The rows of M fall into 3 groups, and each row is roughly a mix of its group's hidden directions.
M (133 x 12):
[[ 37 -15  39  14   4  15  -4  34   3  31   9  27]
 [ 15 -28 -22  27   8  -4  54   2 -23  -1  22 -19]
 [-42 -27 -39 -23  16  18   3  -1   2 -33  12  13]
 [ 13  29 -20 -20 -19  -4  34  26 -10  37   3 -33]
 [-12   3 -34  34   8  -8 -35 -28 -16 -31  19 -17]
 [  5 -20  18  -9 -14 -23  17  11 -18  -6  38  52]
 [ -1   3 -18 -34 -10  30   5  19 -42  13  40   8]
 [  4  22  39  22  25 -44  23  -6  15  18 -17   6]
 [ -8  -5  14 -44  33  -2  -9 -14  27 -32   5 -33]
 [-23  17 -12  15 -33 -28  -6 -44  -2  10 -36  10]
 [ -3   7 -16  36   9  44   8  45  21 -12  12  13]
 [-42  13 -15  -2  -3 -46  16 -19   8 -32   0  21]
 [ 10 -13 -25  10 -19 -33   8   4  -4  24   9  57]
 [ 28  14 -28   9   8 -12  44   6 -19   2 -46   2]
 [ 20  36   5  22 -46  32  -9   3  20  17 -21   4]
 [ -8  15   8  31  -2  10  39  30  11   1 -34  38]
 [  2  18 -48 -10 -11   1  30  29 -23  23  -1 -29]
 [-23 -19  -7  36  38 -11  27  -3   8 -33  11  28]
 [-12  12  -7 -40 -36  -5  14 -22 -19  20 -29  30]
 [-30 -27   2 -26  -2 -48  11 -23   7  13  31   5]
 [ 12   7  -7  48 -48  -5   4  21  14  25   4  17]
 [ 20  27 -31   1  -1  22  44  17 -13 -38  -8  -5]
 [  6 -28  48  37  28  -2  15 -27   8 -13   4   5]
 [-14  18   4  20 -16  54 -10  13  23  31 -24 -10]
 [ 29   3  56  -9  -3   1 -40 -15  -4   3 -15 -17]
 [-11  40   5   2  14 -30 -10  25  31 -44   0 -11]
 [-13  14 -14   7 -56 -29   3 -30   7  -9 -16 -26]
 [-24  23   9 -20  20  41  -2  -8  20  18 -31 -33]
 [ -2   0  10  24 -46  10  32   6   1  31  36  18]
 [ -4 -34  -5  35   6  -2  17 -10 -20 -50  19 -17]
 [ -4  19 -41  -5 -42 -13 -17  -7   6 -28 -31  21]
 [-14  41  -5 -13   0 -33  23 -12  -9 -16 -47   9]
 [ 44 -36   3  41   8   3  -9  21   2  21  16  19]
 [-16 -13  -3  38  24   8  16 -34  -7 -37 -29  17]
 [ 20 -31   8  -2 -17 -35  15  10 -17 -18  34  39]
 [ 27 -27 -25  -1  31  -2 -14 -11   3 -21 -35 -39]
 [-37  -6   5  -1 -26  12 -20  18  35 -35 -14  31]
 [  7  -2  28 -23 -38  11  36 -28  29   8  21  -6]
 [  3  24  20  -5 -25 -29   2  14 -23 -42   4 -39]
 [ -9   1  16 -46  -4 -22  51  -3 -14   0  20  17]
 [  2 -30  11   2   5  30  62  12   7   0   4  21]
 [-12 -17  20 -28   8   0  29 -57  12 -14  18   4]
 [-25  10 -30  29  -9  33   8 -21 -19   6 -23 -38]
 [ 24   6 -44 -14   1   5  56   4 -13  16   2  10]
 [ -9  32   1 -19  31 -22 -28 -41   2 -20 -23  11]
 [-31   5  13   0  -8  21  59  10   2 -14 -24  20]
 [ -9  15  -7 -35  -9 -29  25   9  31 -12 -24  40]
 [  5 -13   2   0  34  39  29  46 -24   9  -3   0]
 [-48  -5   8  -3  28  27  35 -22  23   5 -21   3]
 [ -9 -14  27 -29  28 -11  26  19  24 -23  30 -27]
 [ 17  10  -2  -2  -9 -63   0  28  15 -26  13  15]
 [-14  15   1   8  15  57 -14 -16   5  22 -32 -25]
 [ 23 -26   0 -10 -13 -34  -7  49  -3  16  21 -26]
 [ 17  13  -3  28 -12 -30  32   2 -34  -8  -4 -44]
 [  0 -10  -2   6  49  14 -40  13   6 -20 -32 -24]
 [  3 -23   6 -25  15  43  12 -46   2  -5 -27  15]
 [ 28   5  20  14  36 -19  -4  28  11  23   9  44]
 [ 10  13 -26 -12 -19 -16   6 -46 -26   2  -5 -43]
 [ -5 -26 -16  23 -32  44 -11  17  -6   6  13 -38]
 [ 25 -26   3  15 -23 -22   3   4 -23 -20  22  51]
 [-25 -16  17 -30  -1  20  23  52  -9  -5  21  16]
 [-27   1 -11  -5 -25   3  24  -2  22 -40 -44  21]
 [ 10  -3 -23  47  12   6 -44 -16 -14  -7  12 -31]
 [-21 -20 -59  -2   7  15  -2 -19 -21 -16 -21  19]
 [ 22  28  17  34 -29 -29 -11  23  18  29  14  10]
 [ -4 -31  30 -14  21  28  26  10   9  14  26  38]
 [  3  10   3 -16 -21  -1   8 -48 -10  19  51  17]
 [-21   5   6  -9  24  12 -37  -4  21 -33 -17  45]
 [  5  27   3 -20  32  19  33  -9 -39  19  14  26]
 [-37  17  12 -10 -12  24 -30 -12  40   2 -20  29]
 [ -1  -8  11  -8  51  -6 -22 -36  19 -26 -25 -14]
 [  8 -57 -15  -1  27  10  13 -13  13  28  25  16]
 [-10   4 -19 -36   8  39  11  34 -40  -4  12  15]
 [-16  27  21 -41  29 -13  -6  12  36  -6   2 -29]
 [-13 -26  24 -11  -4  14  38  -2  29 -12  17  46]
 [  2   0  59  19  10 -10  24  -8  32  25  14   0]
 [-36   8  13  18  27  22 -18  13  -6  17 -36 -36]
 [ 35  11 -24  24 -34 -26 -14   2  -9 -13 -39 -17]
 [ -3   8 -23   2 -11 -11 -35 -29 -33  37   7 -33]
 [ -4  -1 -47 -23   1   4  44   6 -17 -36  12  -4]
 [ 30 -20  41 -22  -2  10   0 -46 -16 -13 -12 -20]
 [-25  27 -14 -35   8 -15   7  -2   3 -55  -9  17]
 [-32 -11  -2  -6   5  21  55   3  16 -36  -5  15]
 [ -5  20  13 -45   9 -44   5  16  31 -21   3 -13]
 [  4  27  -6   7 -41  -5  35 -21 -21  31  26  15]
 [-42  -4   1   3 -48  27 -21 -21  15 -17  16  -8]
 [ 20   6   6  24 -38 -33   4 -29  15  29  29   8]
 [ 29 -42  38   1  -3  24  10   6 -21  -4  23  27]
 [-15 -12 -18  29  23   7 -30  42  16   2  21  32]
 [ 38  24 -47  11  -7 -13 -33  -5 -11   4 -17  21]
 [  3 -51 -18  -1  -5 -13  35 -16 -10 -36  21   8]
 [ -9  13  21 -17  24  41 -33 -19  -2  16  -6 -40]
 [ -9  32 -34   9 -16 -16  -7   2   9  44 -29  28]
 [ 10   6  35 -34   6 -20   6  19  23 -42   4  31]
 [ 12 -22  27 -21  32  47  -4  -8  28  -9 -16  16]
 [-15 -20 -15  25 -36  44  14 -10  -1  -5  -5 -38]
 [ 24  13  18 -12  13 -34   9   2 -28  42 -15 -34]
 [ -4   3   7  24 -22   7  49  39  -8  36  -5  -7]
 [ 31 -23  -3  -3  15  10   0  28 -28  32  36 -28]
 [ -1  -6   8   0  43   6  15  41  13  46  17   1]
 [-35  -9 -12  10  25   5  27 -23 -20 -41 -25 -19]
 [-32  22  46 -25  12  17  -7   2 -17 -10  36  -2]
 [-12  -4  22 -11 -19 -41  13  57   2   6   1 -13]
 [-21   6 -36 -29   8 -12  13 -20  26   8 -30 -39]
 [-47  29   8  -3  21  11 -15  -3  -4  22  37  26]
 [-19   9   4 -32  33   6 -25  -5  12  38 -33  25]
 [  9 -40  13 -27 -10 -40  17  34  24 -12  11   1]
 [-46  -5 -19  -2   9 -43   6 -20  13  22  -2  31]
 [ -6 -27  28  17  30   9 -14 -33  -7 -46 -14   7]
 [ 41 -19 -15   7 -15  -7  13   4  14 -23 -46 -29]
 [-42  48  21 -14  20  -9 -15  13  10 -10  26   1]
 [ -3  -3   8  33   2  15  44  31  17  -2 -36  26]
 [-24 -16  23  -7 -20  13 -12 -57  24  -6 -15  18]
 [ 43  10  -5  13  30 -25   9   8 -28  35  -3 -27]
 [ 29  11  42 -19  17 -28  26 -11   9  38   1   6]
 [ -6 -21  31 -39  -6   8 -16 -48  20   7  -4  19]
 [ 30   5 -12 -24 -37 -13   3  24  -9  32  32 -25]
 [ 34  17 -12 -21 -17 -47 -28   0  13   0 -32  -8]
 [ 17 -27  -5  18 -14 -21 -16  -9 -35   3  40  36]
 [ 17 -55   0  32  24   1  12 -27 -16  -7  14  14]
 [-22  33  -7 -17  19 -36  -7  12  40 -23   4  24]
 [ -3 -28   8  22  -7  18  41  24  32 -13 -20  30]
 [-10 -15 -30   6 -14  32  25  11  -1 -31 -46 -16]
 [ 22  37   1 -21 -34 -11  -3  29   1  38   6 -24]
 [ -9  -3  19  50  35 -27  27  -1 -13 -23  -5 -13]
 [-29  40  13  -6 -30   2  -3   0 -40  32   7  12]
 [-12  16  -6  48  23  24 -16  14  20  -9   7  41]
 [  6 -12   4 -23  27  43  28  18   2 -41  18 -10]
 [ 50 -26  16  34   2  -5  -9  32   2  21  13   8]
 [ 52 -24 -27 -20  -6 -30  26 -10  -5   8  14   9]
 [ -6  12  46   4  40 -37 -18  17  17  10   5  15]
 [ 30 -14   6 -19 -10  49  40  -3  19   1  23   6]
 [  1 -34   4   8  42  20 -19  -3  19 -24 -27 -33]]
Here is one row of each group, with its name. Which group are the others in?
[ 13  -7  11 -29  46 -10 -30   0  47  -4   7  -4]
(107)
[-12 -18  -8  12  40 -40 -13 -23 -32 -21 -20   9]
(69)
[ 27 -25 -11  44 -36 -16 -10  12  34   9  -4  -4]
(90)

[-14  31   1   2 -25 -30 -41  45  -6   9   1   0]
(90)
[ 18 -31   1  16 -15  35   0 -13 -31  43  -1  23]
(107)
[  2 -23  -5 -18 -14 -37 -14 -12   9 -17  -8 -57]
(90)
[ -6  -7  13  -8  27  62 -11 -21  10   4 -22 -22]
(107)
[ 20 -10  44  14   9  17 -28  13 -26  17  40   6]
(107)
[  4  12   1   4   7  28 -14 -10  24 -44 -39  35]
(107)
[ 20 -36  31  36   2 -26 -16 -26   5   4  21  23]
(69)
[-13  25 -32  -5  -3  -6 -33 -29  -8  29 -19 -37]
(107)
[-23  -9  29  10 -50 -22   0  11  28   9  30   3]
(90)
[-12  23  -4 -14 -11  38 -28 -39 -17   0 -39   0]
(107)
[ -5   9 -26 -21  46   6  23  15 -33   1 -28 -21]
(69)
